In the data rows, 128 means zero.
Some points:
[111 146 163 202 162 129 149 134 105 127 146 183 143 112 172 119 124 107 128 091 122 109 143 137 120 107 163 104 116
 103 135 141 134 122 097 147 134 106 132 134 087 106 111 112 063 138 124 116 136 150 107 125 157 144 135 136 149 114
 119 105 104 126 125 115]
[120 147 118 132 109 132 107 109 111 122 127 173 126 151 084 151 171 098 129 154 167 143 144 128 163 128 142 095 131
 118 118 133 086 114 125 183 130 138 141 170 095 134 135 170 114 146 086 105 108 151 122 141 142 119 164 118 097 133
 126 128 168 161 169 128]
[093 121 125 115 128 118 155 064 126 118 181 134 149 130 129 118 103 115 126 103 113 126 112 120 166 106 092 124 171
 117 147 134 128 127 136 152 136 113 167 070 117 134 115 137 128 100 112 138 115 111 141 161 130 117 091 128 102 181
 120 137 118 083 125 139]
[110 148 077 168 119 084 157 143 143 093 078 108 132 117 148 112 110 150 114 128 136 112 116 179 154 151 160 112 153
 114 141 101 117 124 147 095 190 120 148 137 131 134 113 155 128 135 157 162 110 130 138 115 130 126 117 108 123 163
 072 130 108 148 132 118]
[132 123 124 075 146 111 123 168 121 102 133 062 139 109 109 094 148 110 145 111 106 126 102 112 168 122 128 100 094
 085 129 164 122 163 131 142 095 128 171 138 116 116 136 144 122 137 139 107 155 143 111 141 122 176 133 111 167 140
 144 090 153 133 105 146]
[143 167 147 134 093 142 100 104 119 116 136 116 131 187 139 069 146 135 097 134 091 090 172 121 099 130 168 129 106
 143 122 133 153 117 160 113 121 174 155 123 131 160 111 141 120 090 131 119 137 088 085 108 098 100 138 134 108 135
 128 115 160 097 120 134]
[163 127 130 144 108 162 171 128 136 135 123 129 053 114 146 132 134 111 106 125 095 118 147 114 146 130 101 135 125
 131 178 107 098 141 154 155 165 156 120 121 126 149 158 136 172 156 127 136 152 140 119 157 139 140 106 123 174 106
 080 111 141 129 130 147]
[130 124 075 144 132 161 102 105 135 167 143 135 113 125 148 118 111 123 127 084 166 161 099 118 107 150 137 111 097
 097 079 109 149 132 147 157 148 117 080 126 169 173 107 157 141 092 149 139 135 138 136 117 168 137 133 142 143 151
 181 121 139 132 130 150]
[093 095 144 087 154 132 151 131 103 133 093 138 070 133 171 120 132 147 147 157 122 117 119 166 124 087 181 135 128
 163 133 156 082 114 128 153 076 155 117 083 170 144 132 130 125 100 130 147 123 112 140 124 131 150 130 112 110 156
 162 162 145 142 114 124]
[150 133 149 128 134 099 168 150 125 120 148 135 153 125 085 142 161 144 145 090 148 106 157 147 154 120 137 168 089
 143 112 131 145 134 132 108 133 095 135 175 187 129 171 122 150 082 101 116 159 150 109 148 154 101 106 127 096 132
 120 150 136 140 076 145]
[135 067 134 146 105 106 088 137 131 140 133 115 129 127 121 131 128 183 080 122 173 172 178 118 161 115 112 158 122
 147 145 136 116 102 137 128 144 112 161 119 111 141 148 110 094 149 146 154 137 118 159 107 156 155 143 119 129 111
 134 123 145 091 104 101]
[135 139 150 119 144 119 138 129 135 121 112 135 163 101 143 144 146 122 106 156 105 181 128 152 149 201 154 150 109
 160 107 119 122 092 163 131 142 115 094 094 120 157 112 096 115 128 117 122 108 112 145 180 058 146 127 163 146 140
 147 120 110 112 135 161]
[147 120 102 131 159 084 126 101 170 140 136 164 115 136 153 156 153 145 125 122 141 118 099 131 101 097 122 155 146
 157 101 108 156 139 129 108 107 127 187 132 080 132 128 095 175 119 148 126 091 164 122 117 114 178 134 140 105 118
 127 092 144 149 124 173]
[125 145 180 121 115 145 115 132 146 102 146 159 133 129 134 128 121 119 130 152 141 172 087 139 120 155 132 133 131
 089 171 139 156 150 096 084 112 170 149 120 136 144 107 148 137 134 077 164 188 139 170 118 140 112 154 099 145 096
 111 137 123 157 125 158]
[094 126 143 145 142 165 150 118 123 165 090 105 191 174 117 150 116 125 114 127 100 140 132 106 127 121 101 100 100
 138 119 122 170 133 139 132 148 145 113 136 096 134 099 142 109 116 157 147 114 162 121 139 136 160 099 094 123 077
 121 206 136 158 155 147]
[088 101 126 139 098 130 170 132 167 144 116 117 100 150 111 107 075 090 122 150 149 159 110 146 163 088 149 151 128
 148 114 126 165 165 157 138 117 126 122 176 116 103 108 081 132 130 139 138 084 116 109 121 119 086 125 152 125 093
 174 083 133 142 103 122]
[132 136 124 121 131 129 145 087 102 122 092 129 153 086 121 150 085 107 166 118 156 137 174 128 115 130 115 111 163
 161 107 111 142 119 105 114 128 147 140 114 171 095 153 182 109 188 149 121 179 106 115 141 093 126 150 118 128 120
 133 114 145 127 107 157]
[126 164 140 118 150 180 131 107 137 079 145 130 096 115 082 131 122 139 091 116 141 120 150 109 146 138 141 147 162
 093 146 142 127 099 135 107 122 113 123 121 156 126 108 095 138 155 188 069 121 143 147 073 107 141 115 146 122 143
 126 166 105 166 144 120]
[122 132 067 160 105 105 140 140 134 104 138 132 112 159 144 176 156 155 146 091 108 112 111 158 149 119 087 140 143
 101 114 170 140 140 142 100 086 107 102 097 135 138 135 139 124 152 114 103 118 095 124 125 099 111 151 131 152 089
 136 167 150 118 122 092]
[130 157 110 125 166 138 108 100 117 119 104 106 129 079 087 135 153 131 101 141 121 144 128 138 088 080 110 138 136
 133 147 098 104 184 108 118 136 113 110 127 160 157 071 089 088 111 115 129 120 097 155 161 131 117 125 132 137 131
 088 112 151 110 129 097]
[150 122 161 164 134 100 111 165 136 121 147 088 109 113 136 175 092 128 139 135 120 139 127 131 104 095 079 106 107
 108 148 156 141 084 111 142 110 152 100 165 135 115 150 111 162 107 139 135 121 081 138 132 106 140 162 152 109 216
 116 120 138 133 135 135]
[151 142 141 068 104 155 170 106 154 154 087 127 131 124 125 138 141 124 132 140 141 117 131 116 112 125 126 113 103
 094 089 137 132 127 131 103 115 111 107 119 080 126 174 128 109 119 110 164 115 136 150 088 124 116 139 162 131 164
 090 130 103 099 095 098]
[123 103 139 087 128 151 139 150 113 123 148 105 139 126 154 204 130 172 131 123 180 120 098 108 103 140 126 121 137
 127 155 096 085 124 127 130 136 154 141 136 115 161 116 135 122 131 132 101 122 110 063 112 103 092 103 122 143 129
 128 097 081 114 119 106]
[134 145 112 142 058 142 107 163 140 143 190 130 146 128 117 121 121 135 141 168 092 142 128 127 092 099 162 134 114
 186 091 151 100 167 075 131 140 117 125 131 145 122 114 145 126 155 141 129 112 165 125 102 117 132 097 123 147 165
 122 157 125 098 128 147]
[164 119 124 147 123 133 081 137 102 135 125 141 110 145 144 107 125 124 128 167 137 139 126 105 123 109 107 121 166
 133 127 115 143 148 183 100 111 089 130 123 130 108 165 123 123 101 102 123 126 134 107 167 111 133 127 102 147 156
 142 148 049 168 105 086]
[084 118 150 140 180 112 114 152 133 172 104 139 133 157 115 101 099 090 105 111 107 129 116 104 116 179 129 108 156
 146 128 100 080 136 122 100 136 101 119 122 111 128 124 111 174 157 102 105 159 140 123 100 133 112 136 127 137 142
 138 164 168 093 126 115]
[136 131 122 132 090 126 105 141 097 139 109 116 139 081 131 125 121 121 160 112 108 103 108 114 141 132 115 179 160
 138 105 123 139 123 134 158 172 128 146 128 098 127 105 117 139 097 086 122 121 091 140 063 144 160 118 189 122 086
 149 147 108 169 120 109]
[099 142 103 115 130 096 133 141 106 153 119 151 093 146 119 093 131 160 152 120 130 148 122 069 099 149 138 113 098
 112 119 155 126 111 094 135 146 138 155 143 139 076 134 124 147 102 151 102 147 106 158 166 106 107 126 136 115 071
 106 129 104 106 175 114]
[153 123 127 073 153 108 117 129 143 066 156 128 113 142 157 146 099 107 135 124 124 097 181 114 114 153 131 133 121
 138 158 117 145 137 117 112 135 088 105 164 131 079 110 182 131 125 101 165 094 143 139 138 157 142 123 127 121 094
 157 120 145 122 159 096]
[146 087 115 152 142 137 115 135 132 109 105 112 146 137 107 118 190 101 127 175 140 092 120 158 089 150 127 131 138
 102 134 108 145 124 116 165 116 155 113 113 127 091 145 120 127 144 136 107 157 128 153 114 154 110 103 098 137 127
 153 129 105 064 161 177]
[155 142 133 109 091 106 122 136 151 179 148 130 145 120 093 099 101 149 157 126 111 087 098 145 113 156 120 095 104
 140 170 104 122 098 139 148 077 131 096 105 161 123 132 095 106 163 117 135 121 150 108 148 154 143 159 093 077 106
 134 103 125 143 145 131]
[120 103 140 114 164 159 088 125 105 133 138 124 164 115 153 087 149 130 142 122 107 119 130 137 169 135 102 145 141
 130 107 157 126 105 080 108 133 154 091 133 115 135 168 123 146 140 172 147 111 143 117 146 162 066 128 133 129 112
 113 085 134 167 152 108]
There is one direction along which these points spread out most. How many in every 100 of the points above lie lower along it than each point below? Answers are rounded to whole numbers. More than half of the points above lie lower than the first one.
[153 123 127 073 153 108 117 129 143 066 156 128 113 142 157 146 099 107 135 124 124 097 181 114 114 153 131 133 121
 138 158 117 145 137 117 112 135 088 105 164 131 079 110 182 131 125 101 165 094 143 139 138 157 142 123 127 121 094
 157 120 145 122 159 096] 66
[136 131 122 132 090 126 105 141 097 139 109 116 139 081 131 125 121 121 160 112 108 103 108 114 141 132 115 179 160
 138 105 123 139 123 134 158 172 128 146 128 098 127 105 117 139 097 086 122 121 091 140 063 144 160 118 189 122 086
 149 147 108 169 120 109] 3
[150 133 149 128 134 099 168 150 125 120 148 135 153 125 085 142 161 144 145 090 148 106 157 147 154 120 137 168 089
 143 112 131 145 134 132 108 133 095 135 175 187 129 171 122 150 082 101 116 159 150 109 148 154 101 106 127 096 132
 120 150 136 140 076 145] 47
[125 145 180 121 115 145 115 132 146 102 146 159 133 129 134 128 121 119 130 152 141 172 087 139 120 155 132 133 131
 089 171 139 156 150 096 084 112 170 149 120 136 144 107 148 137 134 077 164 188 139 170 118 140 112 154 099 145 096
 111 137 123 157 125 158] 94
[163 127 130 144 108 162 171 128 136 135 123 129 053 114 146 132 134 111 106 125 095 118 147 114 146 130 101 135 125
 131 178 107 098 141 154 155 165 156 120 121 126 149 158 136 172 156 127 136 152 140 119 157 139 140 106 123 174 106
 080 111 141 129 130 147] 59
[134 145 112 142 058 142 107 163 140 143 190 130 146 128 117 121 121 135 141 168 092 142 128 127 092 099 162 134 114
 186 091 151 100 167 075 131 140 117 125 131 145 122 114 145 126 155 141 129 112 165 125 102 117 132 097 123 147 165
 122 157 125 098 128 147] 56
[099 142 103 115 130 096 133 141 106 153 119 151 093 146 119 093 131 160 152 120 130 148 122 069 099 149 138 113 098
 112 119 155 126 111 094 135 146 138 155 143 139 076 134 124 147 102 151 102 147 106 158 166 106 107 126 136 115 071
 106 129 104 106 175 114] 84
[135 067 134 146 105 106 088 137 131 140 133 115 129 127 121 131 128 183 080 122 173 172 178 118 161 115 112 158 122
 147 145 136 116 102 137 128 144 112 161 119 111 141 148 110 094 149 146 154 137 118 159 107 156 155 143 119 129 111
 134 123 145 091 104 101] 16
[132 136 124 121 131 129 145 087 102 122 092 129 153 086 121 150 085 107 166 118 156 137 174 128 115 130 115 111 163
 161 107 111 142 119 105 114 128 147 140 114 171 095 153 182 109 188 149 121 179 106 115 141 093 126 150 118 128 120
 133 114 145 127 107 157] 81
[132 123 124 075 146 111 123 168 121 102 133 062 139 109 109 094 148 110 145 111 106 126 102 112 168 122 128 100 094
 085 129 164 122 163 131 142 095 128 171 138 116 116 136 144 122 137 139 107 155 143 111 141 122 176 133 111 167 140
 144 090 153 133 105 146] 69
[111 146 163 202 162 129 149 134 105 127 146 183 143 112 172 119 124 107 128 091 122 109 143 137 120 107 163 104 116
 103 135 141 134 122 097 147 134 106 132 134 087 106 111 112 063 138 124 116 136 150 107 125 157 144 135 136 149 114
 119 105 104 126 125 115] 63
[150 122 161 164 134 100 111 165 136 121 147 088 109 113 136 175 092 128 139 135 120 139 127 131 104 095 079 106 107
 108 148 156 141 084 111 142 110 152 100 165 135 115 150 111 162 107 139 135 121 081 138 132 106 140 162 152 109 216
 116 120 138 133 135 135] 28
